rotation steps, each row followed by its count of steps
The counts run from 0 to 678.
[115 150 102 104 163  89 160 104  85 129  87 101 124 154 148 143 113  88
 103 114  90 130  87 143 169 129 117 147 144 106 131 106 129 142 132 151
 156 147 123  48 143 183 111 123 117 121 122 136 144 116 168]
550
[ 84 119 100 117 162  81 126 187 117 166 103 128 110 155 156 161 118 108
 120 125 117 107 105  83 116 133 102 141 144 152 123 140 187 154 131  77
 136 129  74 122 129 117 138 135 134 168  92 114 128 129 129]
142
[119 136  92 100 140 107 157 160 117 161 135 159 167 108 151 140 129  96
  91 150  69 142 111  73 152 120  92 151 107 149 140 107 138 139 116  79
 125 155  98  97 150  87 122 129 146 135 138  97  96  93 116]
327
[108 195 140 153 137  83 128 130  93 138 155 106 145 134  95 115 108 104
 150 164 130 114 140 152 156 153 109 148 103 130  96 117 118 155 169 138
 157 137 154  84 121  94 161 119 128 181  92 106 114 109 153]
71
[119 170 115 121 164 106 150 138 125 136  81 103  88 160 127 165 112  95
 127 105 105 127 114 155 165 154 120 135 132  77  94  85 122 166 143 138
 158 136 113  83 147 181 112 138  90 141  91 132 125 128 151]
547
[175 151 106 146  83 136 158 132 145 128 117 150  97 125 136 133 124 114
 158 164 138 142 154 118 172 138  79 165 121  84  99 113 116 187 121  93
 126 122 147 144 130 175 126 160 113 146 133 164 116 151 106]
94
[ 97 180 130 154 155  94 120 159 129 150 171 138 138 148  83 130  92 131
 135 164 139 144 129 133 134 168 110 130  87 119  92 110 126 146 168 135
 149 130 122 126 159  66 143 134 112 195  95 118 124 116 130]
68
[110 140 156 105 152 112  83 140 124 112 184 156 125 185  49 133 102 109
 138 124 139 112 131 170 164 151 148 129  95 138 123 108 113 118 142 174
 156 151 112 153 126 109 131 139 111 172 110 148  96 125 137]
129
[113 118 132 121 124 128 116 112  79 146 124  66 159 114 132 139 130  58
 149 140 108  94 143 126 169 116 104 103 139 123 118 142 139 108 159 144
 148 114 129  72 109 135 188 106 114 172 114  76  96  98 117]
651
[143  82 141 109 128 109 117 130 147 114 113 175 110 162 111 158 117 101
 133  95 167 109 134 146 213 132 153 173 111 104 126  85  87 115 103 128
 158 146 117 135 125 129 118 175 124 113 124 148  99 127  92]
445
[132 125 114 149 141  95 156 129 137 134 104 149 109 129 178 135 126 164
 127 152 178 138 106 106 152 146 103 172 108  82 108  97 144 141 116 101
 142 114 146 142 110 142  98 166 163 143 131 182 123 187  82]
220
[147 105 128 148 117 138 146 113 162 111 111 138  86 131 120 119  97 146
 152 158 141  99 145 143 138 144 116 192 144 153 157 161 128 129 151  86
 101 132 140 107 208 143 148 139  99 164 137 134 159  79 132]
436
[143 128 118 162 118  31 128 161 153 135 167 105 177 145 124 102 187  85
 126  79 128 116 114  95 143 112 147 129 111 141 104 137 120 106 116 139
 143 101 107 117 153 114 143 157 107 134 112 137 134 134 127]
395
[154 114 124 149 145 140 137  97 149 110  87  90 116 119 141 143 133 153
 123 120 151 131 122 158 170 158 112 123 102  85 107  91 113  83 141 135
 170  93 136 122 143 166 127 152 103 156 147 158  88 174  70]
284
[151 147  93 115 120 113 165 151 134 133 151 183 109 155 145 115 143 139
 140 178  91 108 146  96 107 128  85 157 115 124 165 159 173 156 108 102
  87 151 134 171 129 156 114 130 137 159 168 170 118 142 133]
89
[106 128 134 136 123 122 111 117  80 149 124  67 155 110 130 134 124  59
 152 145 122 100 147 122 166 120  99 113 137 118 106 132 133 121 158 136
 153 105 132  79 103 133 192 120 117 171  97  74 102 108 114]
650
[141 137 110 137 144 131 163 103 114 138 118 116 138  89 160 135 128 171
 100 178 159 164  90 123 167 135  82 152 112  96 116  91 123 142 143 124
 144 120 133 106 112 135  94 143 167 152 159 178 104 178  82]
223
[134  76 141 123 144 104 123 139 157 141 170 149 166 145 120 148 129 131
 115 130 193 153 107  98 156 117 151 107 116  69 137 103 108  82 116 184
 121 131 105 136 147 109 112 155 118 151 145 154 148 148  82]
634
[100 111  82 143 137  70 139 171 108 166 103 117 105 156 142 158 107 122
 119 149 136 109 112  83 133 139  72 152 147 157 124 161 179 140 143  76
 135 114  87 106 135 128 154 128 133 173 107 136 140 132 134]
144
[119 125 147  99 145  98  93 145 128 141 209 154 195 154  95 136 135  88
 113 124 136 154 106 105 145 114 136  82  91  97 119  96 119 105 115 188
 137 139 108 141 124  93 126 143 118 155 132 131 115 147 102]
3
[107  94 148  62 142 167  96 104  78 129 141 120 130 117 165 121 108  84
 124 140  96 119  94 113 113  81 121 139 169 149 151 122 178 169 114 125
 105 136 103  95 135 185 124 134 145 135 130 112 143 118 129]
427
[125 118 115 146 164  94 134 136 138 132 123  93 127 174 120 153 145 136
 134 122 146 116 127 129 124 150 121  71 116  70 133 139 151  64 153 187
 146 101 124 144 132 154 145 122  86 183 134 158 122 172 107]
471
[105 152 127 151 155  68 122 173 145 144 175 136 163 126 135  91 148 144
 111 112 121 134  93  85 112 134 140 168  86 177 113 110 147 137 116  94
 134 113  92 138 162  59 116 154 143 145 106 125 113 135 117]
456
[110 136 145 144 167 183 147 124  98 125 118 112  97 122 139  91 124 111
 187 112 124  96 146 115 134 110 161 140 120  94 153 114 133  89 115 162
  86  91 116 151 142 126 152 136  93 143  99  69 118  93 104]
178
[117 112 115  92 139  98 109 119 117 131 120 137 125 145 163 147 100 110
  89 125 140 153  74 128 150 124  87 157 145 129 100  89 150 186 120  97
 163 146 114  82 136 180  98 161 146 129 121 174 145 165 133]
611
[143 112  93 146 107 106 152 117 110 117 127 141  86 181  98 103 110  88
 155 104 127 107 130 110 159 112 119 168 148 132 156 155 130 112  98 144
 107 110 113 126 183 166 150 151  70 121 126 132 167  89 159]
496
[124 116 100 148 130 146 137 116 139 133 119  89 109  92 115 113 119 134
 108  97 130 153  79 105 160 121 106 169 137 164 107  99 114 136 120 101
 137  85  58  97 203 141 126 173  90 138 112 142 130 124 103]
43
[160  73 153  87 126 146 131 147 171 117 138 193 134 122 161 139 149 115
 147 130 144 114 140 105 143 101 157 158 119  90 160 101 118 131  87 114
  90 147 120 154 142 133 108 166 139 118 153 133 121 119  71]
505
[106  80 132 132 150 149 112  93  93 116 123 136 107 169 122 125  81  97
 165 131 182 106 145 128 162 120 133 134 132  77 153 129 142  59 114 179
 130 106 144 139 145 140 166 135  93 148 110  96 144 122 104]
182
[135 145 103 166 138 119 173 164 143 137 118 103  83 118 112  94 146 155
 140 105 121 115  97 101 132 122 141 190 138 162 127 131 116 151 121 111
  92  94  62 118 189 130 113 155  94 141 101 149 142  99 140]
620
[143 112 106 160 109  75 141 109 137 119 136 130 142 119 178  85 141 139
 131 151 117 102 134 103 111 131  92 188 118 184 144 169 175 127 118  56
 129 108 157 123 169 130 157 147 146 144 148 137 132 134 115]
273
[133  98 117 136 156 112 129 118 145 116 116 146 129 158 184 125 145 119
 145 104 130 124 139 105 119 132 132 109  97  62 129 107 166  68  95 135
 138  99 147 183 136 158 131 153 110 130 138 133 111 182  73]
344
[136 133 151 115 148 118 149 187 178 142 121 191  92 139 130 161 119 151
 144 150 142 108 142 124 146 150 148 183 111 105 143 105 114 170 132  88
  97 169 108 137 141  98 101 146 142 161 119 142 122  98 111]
380
[129 116 100 141 137 153 170 136 122 147 115 172 108 133 109 144 100 125
 145 140 158 142 141  93 201 135 117 155  95  71 139  93  95  76 101 147
 122 117 114 158 143  93 130 149 102 132 132 113 106 112  81]
570
[155 123 162  85 120  89 131 176 150 124 164 183 127 179  96 149 142  87
 157 135 137  95 149 137 162 118 162 142 118  85 143 109 102 164 119 156
 102 180 116 140 108 135 108 142 123 141 134 157 133 109 136]
317
[120 128 128 137 135 101 111 122 123 125 154 126 113 151 124 129 103 168
 129 190 172 119 125 141 108 158  78 130 122 132 125 162 176 141 168 127
 138 126 145 140 121 145 142 122 144 207 144 188 135 174 122]
536
[119 119 145  94 148 114 110 144 118 137 196 154 186 154  94 133 137  91
 112 129 132 145 115 106 158 118 139  91  93  92 133  95 109  90 116 195
 137 138 106 148 110  93 117 139 120 149 145 133 100 144  95]
2
[131 120 106 138 145 154 179 143 128 148 114 178 103 126 120 138 107 134
 151 145 153 134 141  90 185 127 124 163  98  71 150  90 103  84  94 139
 104 120 105 161 145  92 125 143 111 132 137 104 101 103  76]
569
[143 132 122  84 119 173 127 147 146 131 116 167  88 117 146 150 125 116
 140 154  95 130 132 119 152 133  86 149 114 104 112  92 137 197 116  80
 124 142 105 156 113 176 102 160 137 150 142 155  79 150  94]
669
